In the rows, 128 means zero.
Families of rows that turns and mirrors carry onto each other, the same ones carrying the whole set onto itself: the rest of each named row's family, in list order:
4 families of 8 rows:
ditor: [118 146 110 153 121 160 143 101 125 167 140 129 108 127 103  98 136 173
 110 126 155 154 146 132  99 124 132 107 121  94 102 143 101  94 154 115
 115 156 130 134 173 145 142 124 130 126 141 133]
guren: [122 154 139 168 143 162 144 121 131 146 119 137 139 127  98  69 127 129
 134 126 147 120  98 104 125 126 147 149 119 145 122  83 122  74 163  86
  75 110 134 137 159 128 125 114 133 104 128 138]
Zunor: [117 138 119 164 136 169 134  88 124 147 155 134 108 143 115  89 130 153
 116 129 174 169 126 138 100 120 139 112 109  76 109 122 110  91 143 108
  98 144 137 129 183 147 122  97 136 123 136 139]
pimom: [118 131 123 159 143 160 152 103 137 171 149 154 146 141 116  86 104 157
  86 147 149 164 125 145 130  96 129 130 125 108 102  91 130  99 133 117
 120 135 107  96 181 146 125 117 147 122 118 113]
Suvis: [108 141 145 142 126 144 129 122 138 146 144 172 127 119 111  82 128 121
 128 116 170 127 116 112 144 123 116 172 140 156 118 100 119  67 153  93
 123 120 107 132 171 136  99 135 126  90 145 122]
mak: [109 135 116 178 111 164 142 107 118 171 136 122 107 124 136  97 129 165
 104 128 140 139 123 135 116 124 114 128 112  96 111 137 105  85 151 112
 109 164 139 128 165 145 137 121 115 121 137 127]
Kez: [117 109 128 158 145 154 150 100 136 159 167 152 125 140 106  77 110 146
 118 135 145 159 130 148 118  76 129 154 140 114 121 109 127  90 122 121
 108 148 104 119 169 160 112 118 133 121  97 115]
pabev: [117 171 122 150 118 134 132 118 137 133 124 150 133 126  81  80 125 133
 124 110 140 119 137 102 126 140 130 145 144 144 120 100  96  93 156 101
  80 118 124 154 162 127 137 140 126 116 131 153]
Govo: [106 120 120 155 153 164 141 113 134 162 157 150 109 143 129  79 126 147
 117 134 153 160 121 143 127  97 127 134 115  87 107 116 142  94 125 124
 112 147 119 126 188 161 108 124 147 124 116  97]
Limu: [134 114 147 148 121 131 137 146 128 140 141 149 133 117 115  84 109 121
 113 106 153 128 116 125 143 113 124 167 156 124 123  92 108  76 155 114
 113 121 106 160 167 141 113 141 115 101 162 144]
vogi: [115 158 130 176 138 152 156 127 144 156 114 128 133 136  91  79 133 135
 121 116 143 126 123 111 137 139 149 137 126 128 121  74 114  97 173 103
  78 116 135 156 161 119 135 122 136 126 142 138]
Ver: [118 151 121 156 129 166 150  95 133 159 133 139 150 150 119  99 114 159
 100 148 169 163 143 134 107 126 129  98 110 104 105 121 117  88 137 120
 100 146 105 126 183 132 131  96 141 109 139 131]
Kub: [112 167 127 165 124 136 138 125 125 143 116 142 134 122 100  68 112 137
 129 115 126 109 121 103 133 129 134 152 126 149 121  95 100  88 153 104
  78 125 132 153 163 124 139 138 130 114 130 148]
Kuli: [113 148 141 133 137 140 132 133 129 148 136 177 129 121 105  62 126 134
 149 123 171 135 124 111 133 111 147 150 127 153 106 106 123  65 143 107
 118 119 106 141 185 131 109 141 151  91 147 125]
zem: [109 143 137 138 114 123 153 127 147 156 151 185 131 125 107  70 125 138
 150 110 162 145 124 115 156 115 143 147 135 140 110  98 116  82 148 128
 123 129 106 148 188 119 113 134 135 106 163 126]
Kitab: [124 111 106 159 118 153 156  99 155 157 170 147 118 141 112 105 137 145
 125 126 133 161 131 137 129 105 121 127 152 103 106 131 136  93 138 125
 105 145 109 123 174 160 125 121 103 117 120 106]
pomi: [130 134 129 148 106 139 141 132 126 127 115 147 139 129  95  89 123 126
 118 105 155 138 107 105 124 139 137 144 152 121 101  97 117  80 136 118
  77 116 127 178 159 140 137 141 122 115 151 153]
guran: [117 154 122 176 118 152 140 131 144 137 113 139 130 138  97  83 150 123
 122 115 150 130 130 113 141 148 145 135 138 115 119  84 113  89 164 109
  65 113 135 156 162 122 135 131 126 120 143 144]
fazil: [110 133 123 175 131 173 143  86 126 154 154 127 110 141 134  92 122 149
 112 128 163 158 108 135 109 123 122 125 102  84 117 120 115  85 146 105
  96 151 140 126 172 147 118  88 123 122 135 130]
mivu: [125 136 143 158 137 141 153 126 121 153 120 126 137 123  87  84 100 139
 107 105 144 133  96 109 124 122 141 156 140 139 107  77 113  94 152 104
 100 117 131 168 158 136 135 134 133 122 147 149]
Munu: [135 146 126 150 130 118 144 135 138 144 154 164 128 124 107  56 109 129
 145 112 143 127 145 113 143 117 151 148 148 154 108  98 110  69 158 114
 112 112 102 139 180 136 124 142 134 111 149 137]
lebe: [124 108 115 172 143 149 155 108 135 169 163 137 114 135 114  85 122 158
 129 133 125 159 130 146 129  80 147 129 138 107 103 117 131  98 138 127
 115 146 116 119 184 157 132 128 125 118 116 110]
Ful: [119 128 110 153 109 160 142 106 142 148 147 173 148 147 129  94 125 140
  96 147 157 167 129 139 134 116 115 122 136  91 100 112 136  84 119 128
  97 135 104 104 179 149 124 120 128 114 121 113]
zizez: [129 155 129 155 129 158 126 119 136 124 124 152 136 132  81  81 148 120
 131 122 163 132 123 107 119 138 148 140 142 128 117  95 116  74 160  88
  70 101 128 138 161 133 125 124 130 101 132 149]
noz: [130 144 128 152 119 121 149 129 148 146 157 161 130 125 118  68 109 121
 137 108 140 120 132 108 150 128 128 159 151 159 117  99 112  65 163 107
 109 115 101 136 169 138 116 133 115 110 148 129]
Losuv: [106 122 117 144 143 165 138 102 149 153 165 155 108 145 119  95 136 138
 106 127 161 163 127 140 124 111 111 135 131  85 110 121 139  97 130 118
 113 142 114 125 179 165 103 121 133 124 118  97]
Zakez: [118 138 119 177 116 171 133 104 112 157 134 126 109 133 134  81 120 150
  93 131 173 146 138 137  98 133 119 137 117 100 111 127 102  62 141 104
  96 154 133 128 151 152 126 112 130 130 128 141]
zumav: [138 130 144 123 132 130 161 147 137 152 138 152 145 124  97  73 104 136
 135 110 155 136 116 111 125 112 141 139 142 134 114 103 120  77 150 128
 112 124  99 175 173 135 120 131 135 109 166 136]
Nad: [113 133 127 188 123 167 129  98 119 153 134 132 138 143 141 104 113 146
  81 147 160 153 138 149 125 119 116 127 116  96 114 107 107  86 141 108
 101 145 114 109 177 137 126 107 126 103 135 138]
nol: [121 149 120 159 129 171 148 100 120 167 135 125 115 136 114  77 116 161
 101 131 178 152 143 129  85 134 130 121 113 108 107 131 105  68 143 107
 102 155 126 135 154 149 130 105 143 136 130 138]
dube: [105 135 142 155 115 124 142 124 142 155 156 177 124 122 114  77 125 133
 132 107 159 140 123 125 165 111 132 167 141 140 117  85 107  85 155 116
 129 127 111 137 183 122 107 138 125 103 160 130]
teg: [119 112 119 145 125 153 150 100 144 148 166 164 130 145 110  82 122 137
 128 134 152 162 132 141 117  91 123 143 145 107 117 125 134  81 112 130
  93 150  99 126 168 161 111 115 124 117 101 112]

Which other rows belong to the same family as zizez? ditor, guren, Suvis, mak, Kuli, Kitab, lebe
Which other rows belong to the same family as zumav? pimom, Limu, Ver, pomi, mivu, Ful, Nad
Which other rows belong to the same family as Kez? vogi, zem, guran, Zakez, nol, dube, teg

Families of rows that turns and mirrors carry onto each other, the same ones carrying the whole set onto itself: the rest of each named row's family, in list order:
4 families of 4 rows:
zedar: [157 134  96 128 111 186 118  84 108  95 128  88  74 130 109 135 137 122
 118 127]
kugar: [153 120 134 151 106 144  83  90 139 113 159 114 135 127 123 116 121 125
 109 117]
keri: [135 112 153 137 101 142 114  86 125 103 132 109 114 154 134 142 123 143
 101 103]
Satap: [157 124 134 141 117 140  82  79 154 116 153 113 128 119 128 127 129 126
 105 116]
Mibiz: [150 115 135 147 102 140  82  81 140 115 162 118 129 127 126 121 125 125
 118 109]
dono: [133 106 154 135 104 147 114  94 135 104 136 130 120 147 130 146 112 134
 109 107]
dosu: [138 112 155 129 100 142 115  98 131 104 132 122 120 145 138 138 113 136
 116 100]
zaz: [154 129  92 129 111 186 114  92 116  94 125  88  80 128 106 139 132 119
 136 129]
kiz: [149 135 111 127 134 132  91 104 120  83 132  84  81 122 127 157 120 124
 135 157]
nasog: [134 117 154 130 105 144 118  95 127 108 127 117 120 140 134 148 116 149
 114  98]
gisel: [147 135 110 123 126 142  87 110 113  90 133  85  84 127 125 156 124 120
 140 162]
nilu: [143 141 103 125 141 142  97 106 112  86 128  84  96 127 122 162 121 132
 130 154]
ker: [153 132  94 128 120 173 109  90 109 102 120  84  71 126 110 125 138 120
 128 122]
fute: [144 127 100 119 130 145  94 108 111  88 134  94  88 120 125 154 126 123
 144 159]
Guneg: [154 126  89 134 114 174 112  98 110  94 126  87  72 135  97 139 125 118
 137 128]
zer: [151 118 131 146 115 143  78  86 140 117 151 108 132 119 115 113 125 125
 101 114]

Which other rows belong to the same family as Mibiz? dono, fute, Guneg
Which other rows belong to the same family as nasog? zedar, kiz, zer
Which other rows belong to the same family as kugar? dosu, zaz, gisel

